[[-14.4,17.7,-5.4,-24.9,73.5],
[61.3,-53.9,7.8,11.9,8.2],
[1.5,-6.0,2.3,-67.2,-34.6]]
:
[[1.5,-6.0,2.3,-67.2,-34.6],
[-14.4,17.7,-5.4,-24.9,73.5],
[61.3,-53.9,7.8,11.9,8.2]]

[[-13.3,-10.0,2.8,-8.1,-23.1,-19.6,-7.3,2.7,-13.0],
[-16.3,-10.6,2.8,-15.5,-14.0,-14.7,-10.2,-6.3,-14.2],
[-3.6,15.8,-21.0,15.8,-13.4,8.1,-3.7,33.8,44.5],
[31.5,-24.3,15.5,-17.2,3.3,-35.1,39.8,40.9,47.6],
[41.1,-51.1,47.8,-43.8,43.1,-45.9,48.0,-1.6,8.3],
[8.2,9.1,-4.0,17.8,-2.4,5.6,3.7,9.4,4.4],
[-27.9,65.0,-42.9,65.9,-27.9,75.2,-40.6,-16.0,-19.7],
[1.8,-11.1,16.4,-14.1,16.4,0.6,2.5,-30.3,-29.9],
[10.1,-18.3,15.4,-16.8,7.8,-17.0,15.6,3.0,8.0]]
:
[[10.1,-18.3,15.4,-16.8,7.8,-17.0,15.6,3.0,8.0],
[-13.3,-10.0,2.8,-8.1,-23.1,-19.6,-7.3,2.7,-13.0],
[-16.3,-10.6,2.8,-15.5,-14.0,-14.7,-10.2,-6.3,-14.2],
[-3.6,15.8,-21.0,15.8,-13.4,8.1,-3.7,33.8,44.5],
[31.5,-24.3,15.5,-17.2,3.3,-35.1,39.8,40.9,47.6],
[41.1,-51.1,47.8,-43.8,43.1,-45.9,48.0,-1.6,8.3],
[8.2,9.1,-4.0,17.8,-2.4,5.6,3.7,9.4,4.4],
[-27.9,65.0,-42.9,65.9,-27.9,75.2,-40.6,-16.0,-19.7],
[1.8,-11.1,16.4,-14.1,16.4,0.6,2.5,-30.3,-29.9]]

[[23.8,-54.0,-23.6,-7.3,-24.9],
[-34.6,-12.2,-6.5,-4.7,43.0],
[6.1,-28.4,77.4,-4.5,-33.9],
[17.8,-50.3,-47.9,-7.4,-11.8],
[-48.2,19.4,-21.7,-3.3,48.3]]
:
[[-48.2,19.4,-21.7,-3.3,48.3],
[23.8,-54.0,-23.6,-7.3,-24.9],
[-34.6,-12.2,-6.5,-4.7,43.0],
[6.1,-28.4,77.4,-4.5,-33.9],
[17.8,-50.3,-47.9,-7.4,-11.8]]

[[-11.3,-10.8,14.6,-0.7,-7.0,18.4],
[-29.1,10.1,-15.8,60.8,11.9,10.0],
[5.2,29.6,-14.3,3.0,8.0,-6.3],
[-29.1,29.6,-3.1,60.8,23.0,18.7],
[-0.1,-12.8,0.7,-9.3,1.3,18.7],
[-0.5,-11.8,-15.8,-9.3,23.0,-0.6],
[-14.8,-1.1,-10.3,-5.7,-5.7,-8.2],
[-2.8,0.6,14.6,-6.7,-15.2,-8.2],
[-24.1,-12.8,-14.9,-5.6,-15.2,17.2],
[5.2,-12.6,9.6,2.7,6.3,16.5]]
:
[[5.2,-12.6,9.6,2.7,6.3,16.5],
[-11.3,-10.8,14.6,-0.7,-7.0,18.4],
[-29.1,10.1,-15.8,60.8,11.9,10.0],
[5.2,29.6,-14.3,3.0,8.0,-6.3],
[-29.1,29.6,-3.1,60.8,23.0,18.7],
[-0.1,-12.8,0.7,-9.3,1.3,18.7],
[-0.5,-11.8,-15.8,-9.3,23.0,-0.6],
[-14.8,-1.1,-10.3,-5.7,-5.7,-8.2],
[-2.8,0.6,14.6,-6.7,-15.2,-8.2],
[-24.1,-12.8,-14.9,-5.6,-15.2,17.2]]

[[13.2,-31.1,-21.8],
[4.5,54.2,-27.7],
[1.7,54.5,-31.4],
[-19.1,-41.1,8.5],
[-27.1,-27.8,-39.1],
[6.6,7.3,30.3],
[-36.3,-19.7,-59.1],
[-10.0,-10.2,-17.0],
[-53.3,0.0,-67.5],
[34.6,5.9,-15.4]]
:
[[34.6,5.9,-15.4],
[13.2,-31.1,-21.8],
[4.5,54.2,-27.7],
[1.7,54.5,-31.4],
[-19.1,-41.1,8.5],
[-27.1,-27.8,-39.1],
[6.6,7.3,30.3],
[-36.3,-19.7,-59.1],
[-10.0,-10.2,-17.0],
[-53.3,0.0,-67.5]]

[[20.5,10.2,22.0,-4.9,9.2,-9.5,35.0,11.9,-14.9],
[20.7,13.1,9.1,33.8,-14.6,8.3,-17.6,-13.5,-2.5],
[11.2,9.8,-10.4,2.2,-10.9,28.9,32.7,12.6,-12.3],
[-12.4,10.4,-10.9,-80.8,-37.7,23.5,-3.2,1.7,-12.7],
[-31.1,-5.3,-3.6,18.8,-12.1,-6.4,-28.0,-10.6,5.0],
[15.6,-14.6,-13.0,-0.8,5.5,-15.0,13.2,-6.0,-13.7],
[18.0,48.6,-4.5,62.3,-15.6,4.6,42.6,5.8,-26.4],
[-17.6,14.8,17.2,50.1,-30.0,-6.2,-0.4,11.0,-5.7],
[-39.0,12.9,-6.7,41.4,-17.7,-10.8,-3.1,-5.3,20.4],
[32.9,7.6,22.8,-15.1,20.2,-2.6,14.4,11.8,-1.9]]
:
[[32.9,7.6,22.8,-15.1,20.2,-2.6,14.4,11.8,-1.9],
[20.5,10.2,22.0,-4.9,9.2,-9.5,35.0,11.9,-14.9],
[20.7,13.1,9.1,33.8,-14.6,8.3,-17.6,-13.5,-2.5],
[11.2,9.8,-10.4,2.2,-10.9,28.9,32.7,12.6,-12.3],
[-12.4,10.4,-10.9,-80.8,-37.7,23.5,-3.2,1.7,-12.7],
[-31.1,-5.3,-3.6,18.8,-12.1,-6.4,-28.0,-10.6,5.0],
[15.6,-14.6,-13.0,-0.8,5.5,-15.0,13.2,-6.0,-13.7],
[18.0,48.6,-4.5,62.3,-15.6,4.6,42.6,5.8,-26.4],
[-17.6,14.8,17.2,50.1,-30.0,-6.2,-0.4,11.0,-5.7],
[-39.0,12.9,-6.7,41.4,-17.7,-10.8,-3.1,-5.3,20.4]]

[[-22.9,-7.0,-12.9],
[25.5,0.0,10.9],
[1.1,49.5,17.4],
[9.1,-5.5,41.1],
[22.1,-44.8,19.0],
[27.0,61.9,-32.6],
[19.7,-25.9,6.8]]
:
[[19.7,-25.9,6.8],
[-22.9,-7.0,-12.9],
[25.5,0.0,10.9],
[1.1,49.5,17.4],
[9.1,-5.5,41.1],
[22.1,-44.8,19.0],
[27.0,61.9,-32.6]]

[[-19.5,7.9,16.8,29.4,-16.2,-13.1,-49.0,22.0,-31.5,40.0,7.9,-4.6,12.4],
[3.0,13.1,14.2,32.5,-2.0,11.6,67.0,-10.1,-25.8,33.4,3.8,13.4,-10.5],
[-18.9,9.1,-34.1,-14.7,32.6,-6.0,-56.6,-3.7,-14.0,-38.4,-2.4,-16.5,-7.8]]
:
[[-18.9,9.1,-34.1,-14.7,32.6,-6.0,-56.6,-3.7,-14.0,-38.4,-2.4,-16.5,-7.8],
[-19.5,7.9,16.8,29.4,-16.2,-13.1,-49.0,22.0,-31.5,40.0,7.9,-4.6,12.4],
[3.0,13.1,14.2,32.5,-2.0,11.6,67.0,-10.1,-25.8,33.4,3.8,13.4,-10.5]]
